In the rows, zero is written as 128.
M: rows in a few groups, each row roughly a mix of its group's directions
M (128 x 10)
[[104 129  78 115 129 143 118 162 105 158]
 [195 114 144 132 139 109 129 146 149 130]
 [127 112 163 168 110 114 112 110 156  93]
 [166  88 165 123 138 148 101 139 141 113]
 [107 169  92 148 107  96 150 137 128 146]
 [142 137  97 153 102 110 129 122 159  80]
 [160  98 118 139 165 165 123 120 125 164]
 [131 108 117 156 134 118 119 108 171  79]
 [ 98 157  95 133 113 120 156 143 151 167]
 [156  84 180 131 128 141 116 125 141 110]
 [ 98 157  79 128 128 134 155 117 140 159]
 [115 150  88 140 133 135 112  85 141  91]
 [121 149 112  99 120 124 140 148  95 181]
 [102 124 172 118 128 119 174 104 104 142]
 [120 127  91 147 140 129 134  88 164  93]
 [105  97 125  77 130 146  88 133 138 132]
 [108 135  70 141 121 119  90 153 134 133]
 [130 137 192 136 145 127 139 113 130 164]
 [170 134 100 138 114 130 108 177 148 139]
 [157 142 123 108 117 136 143 148 106 186]
 [114  96 104 105 176 158 123 111 114 117]
 [100 103 159 132 153 133  94  98 125  95]
 [149 116 181 112 131 139  94 116 150 103]
 [124 135 149  95 151 148 102  79 144 110]
 [158 171 100 150 125 115 163 101 124 139]
 [140 129  77 165 114 110 160 118 147 122]
 [163  93 119 132 158 164 122 129 120 164]
 [143 150 164 154  84 100 125 150 146 132]
 [145 165  89 135 102 110 154 135 128 164]
 [119 110 186 128 111 120  98 162 132 126]
 [136 131  76 145 129 152  91 121 142  98]
 [127  92 144 138 136 123 110 107 169  83]
 [ 98 176 121 116  92  95 141 136 127 114]
 [ 94  97 166 116 144 146  89 136 136 111]
 [ 96  93 164 114 144 146  89 140 136 117]
 [102 134  68 112 145 136 125 133 103 154]
 [141 168  96 158 115 114 152 144 100 153]
 [125 123 181  87 143 146  95 123 123 125]
 [113 148  72 115 142 142 152  99 118 145]
 [132 165  81 131 114 118 162 125 124 161]
 [ 85  91 111 144 118 142 104 165 133 114]
 [ 81  98 143  95 151 152 108 134 115 135]
 [148 108 109 131 123 122 127  87 178  99]
 [102 137  63 128 135 143 118 148 117 147]
 [160 164 102 141 107 106 168 126 113 144]
 [153 105 164 158 140 121 108 157 147  97]
 [171 151 154 138 108 110 113 142  87 112]
 [128 100 159 146 118  92 119 173 129 153]
 [136 114 131 109 149 168 141  77 116 102]
 [121  84 180 127 139 136 112 105 129 106]
 [ 89  91 133 113 140 148  92 127 149 101]
 [100 135  68 147 130 119 160 129 118 140]
 [122  97 170  78 131 133 123 140 117 152]
 [138 153  85 178 121 117 143 112 140 110]
 [160 106 183 121 145 143 145 105 127 111]
 [118  94 120 153 134 121 123 116 170  81]
 [152 149  70 136 135 128 157 101 133 134]
 [ 80 102 147 103 145 152  92 132 130 127]
 [150  79 128 148 159 165 107 128 139 125]
 [155 144 148  86 147 148 162 139 106 152]
 [ 99 117 143 152 111 101 157  79 132 115]
 [100  86 137 131 117 145  91 164 141 109]
 [127 134  66 111 124 133 116 159 122 156]
 [122 159 106 155 110  87 135 164 132 151]
 [123 132 191 118 130 147 105 150 101 135]
 [ 96 145 108 100 109 131 141 131 109 181]
 [163  99 138 145 151 119 169 115 138  94]
 [121 121 102 164 103 115 150 174 109 148]
 [156 120 182 141 109 100 138 117 147 105]
 [133 173 106 109 128 168 156 101 120 117]
 [114 166  75 126 131 138 135  92 129 111]
 [119  79 102 102 127 126 115 119 171 110]
 [116 136  60 125 152 130 131 103 118 134]
 [116  73 127  95 134 124 113 117 164 111]
 [ 86 133 150  99 113 136 105 148 100 159]
 [149  97 121 112 149 167 108  94 133  97]
 [107  88 151 121 148 141 105 119 128  80]
 [111 142  71 138 126 112 154 146 107 153]
 [134 153 128 150  91 102 125 165 161 152]
 [103 104 125 137 132 132 116 128 196 124]
 [ 87 131 136 105 140 116 130 141  92 173]
 [ 74 120 121 104 125 140 104 149 148 161]
 [ 85 120 178 114 119 132  95 144 128 118]
 [146 122 187 143 109  97 137 122 146 109]
 [140 144 107 113 116 129 129 185 122 168]
 [128 129 101 134 148 120 144  75 161  99]
 [164 152 141 161  92  99 121 149 151 127]
 [126 130 164 102 145 148  93  87 142 107]
 [169 165 141  96 136 132 102  95 137 126]
 [164 162 119 118 117 129 154 127 119 180]
 [ 92 102 139 137 147 135 105 116 140  75]
 [ 88 143 140  97 104 133 109 141 100 164]
 [136 108  74 137 155 165 115 133 125 149]
 [117 129 186 153 125 126 133  99 135  95]
 [115  77 161 124 159 135 162 129 132 114]
 [179 147  86 144 126 129 101 111 130 119]
 [104  95 159 108 123 143  95 170 119 131]
 [124 150 103 189 125 117 161 132 120 119]
 [153 106 172 146 130 138 120 114 156  87]
 [134 168  73 140 117 116 145 127 132 156]
 [123 116  75 121 100 119 116 157 125  92]
 [166 168 128 120 113 113 160 111 125 164]
 [133 168  92 123 120 111 151 125 115 175]
 [156  96 142 154 146 128  99 147 164 101]
 [119  93 164 144 138 138 107 125 148  81]
 [133 125 147 120 116 115 136 186 117 171]
 [158 134 172 152 101  98 141 124 155 112]
 [ 87 115  85 157 132 141 118 132 146  98]
 [156 136  75 141 127 141  93 143 149 112]
 [ 98 104 188 105 133 136 135 122 110 136]
 [119 119 160 172 103 111 100 156 147 115]
 [107  89 173  93 140 138 103 127 133 120]
 [103 110  84 112 148 148 146  98 154 146]
 [ 90 148 158 154  94  98 136 149 134 138]
 [167 163 126 129 116 108 158 133 102 165]
 [ 79 139 117  95 118 146  93 127 120 156]
 [148 144 187 129 107 104 144 112 143 110]
 [150 118 185 118 126 119 135  99 136  94]
 [119 115  97 146 123 126  74 169 137 128]
 [ 91  98 104 141 137 138 107 116 159  90]
 [158 157  84 102 116 133 107  99 143 141]
 [114  86 176 113 144 137 103 149 121 113]
 [173 127  91 149 126 136 100 134 157 103]
 [ 84 122 163 111 118 119 162 154 116 151]
 [ 87 155  74 136 121 144 113 131 115 126]
 [152 118 175 149 118 121 127 114 159  88]
 [101 139 145  98 131 132 174  90 107 140]
 [ 84 117 126  96 141 134 165 137 103 157]]

the one row of each list that fits no group (the others fit one group, some only roughly)
  * j_63: [152 168  87 146  93 118 117 146 123 114]
  * j_544: [ 89 134 143 101 137 163  86 108 125 113]
  * j_589: [ 99 126 141 105 147 166  93  94 137 108]
  * j_215: [141 149  78 165 119 117 160 108 140 124]
  * j_824: [ 88 146  77 150 125 128 105 113 126 109]
  * j_978: [108  95 179 103 137 126 112 153 114 148]
  * j_827: [107 103 179 101 134 120 129 149 111 159]
  * j_6: [139  85 182 124 144 132 115 139 123 101]
  * j_397: [ 97 143 181 128 110 103 158 111 129 133]
  * j_730: [168 109 126 157 128 120 106 140 179 116]

j_63
  * j_517: [117 144 143 140 127 128 132 160 116 194]
  * j_794: [130 126 160 161  98 108 118 177 140 140]
  * j_287: [149  81 166 130 156 132 123 127 123  93]
  * j_950: [124 153  63 129 106 133 128 155 128 136]
  * j_503: [172 136 180 113 125 141 149 118 124 153]
  * j_342: [161 117 101 156 130 126 100 142 178 127]
  * j_236: [125 137 102 106 120 136 131 163  98 180]
  * j_258: [131 177 106 143  85 110 139 134 132 155]
  * j_45: [124 147  85 166 115  98 122 165 128 137]
  * j_201: [102 115 151 129 157 135 116  90 139  81]
  * j_629: [131 115 169 127 115  97 164 152 123 163]
  * j_605: [ 95 109 138 156 122 100 116 127 149  79]
  * j_353: [162 128 139 153  86 103 137 166 140 144]
  * j_763: [126 149  85 162 102 122 137 128 129  83]
  * j_300: [144  91 188 137 140 112 121 122 139 110]

j_763
  * j_463: [ 78 119  88 113 129 127 115 157 101 134]
  * j_172: [112 169  74 109 129 139 147 112 116 136]
  * j_659: [105 121 132  88 120 141 109 163 101 166]
  * j_556: [185 134 129 165 122 116 118 121 153 104]
  * j_573: [144 134 115 171 133 113 152  96 157  93]
  * j_235: [170 152  83 135 105 122 158 128 144 132]
  * j_515: [127  84 159  97 124 139  92 136 154 115]
  * j_785: [167 105 180 114 127 138 128 159 128 141]
  * j_427: [ 91 164  79 141 118 118 143 105 119 125]
  * j_835: [173  98 180 121 129 131 123 147 140 126]
  * j_431: [ 99 104 168 101 157 151  99 130 135 140]
  * j_747: [156 118 151 124 111 100 146 174 108 156]

j_431
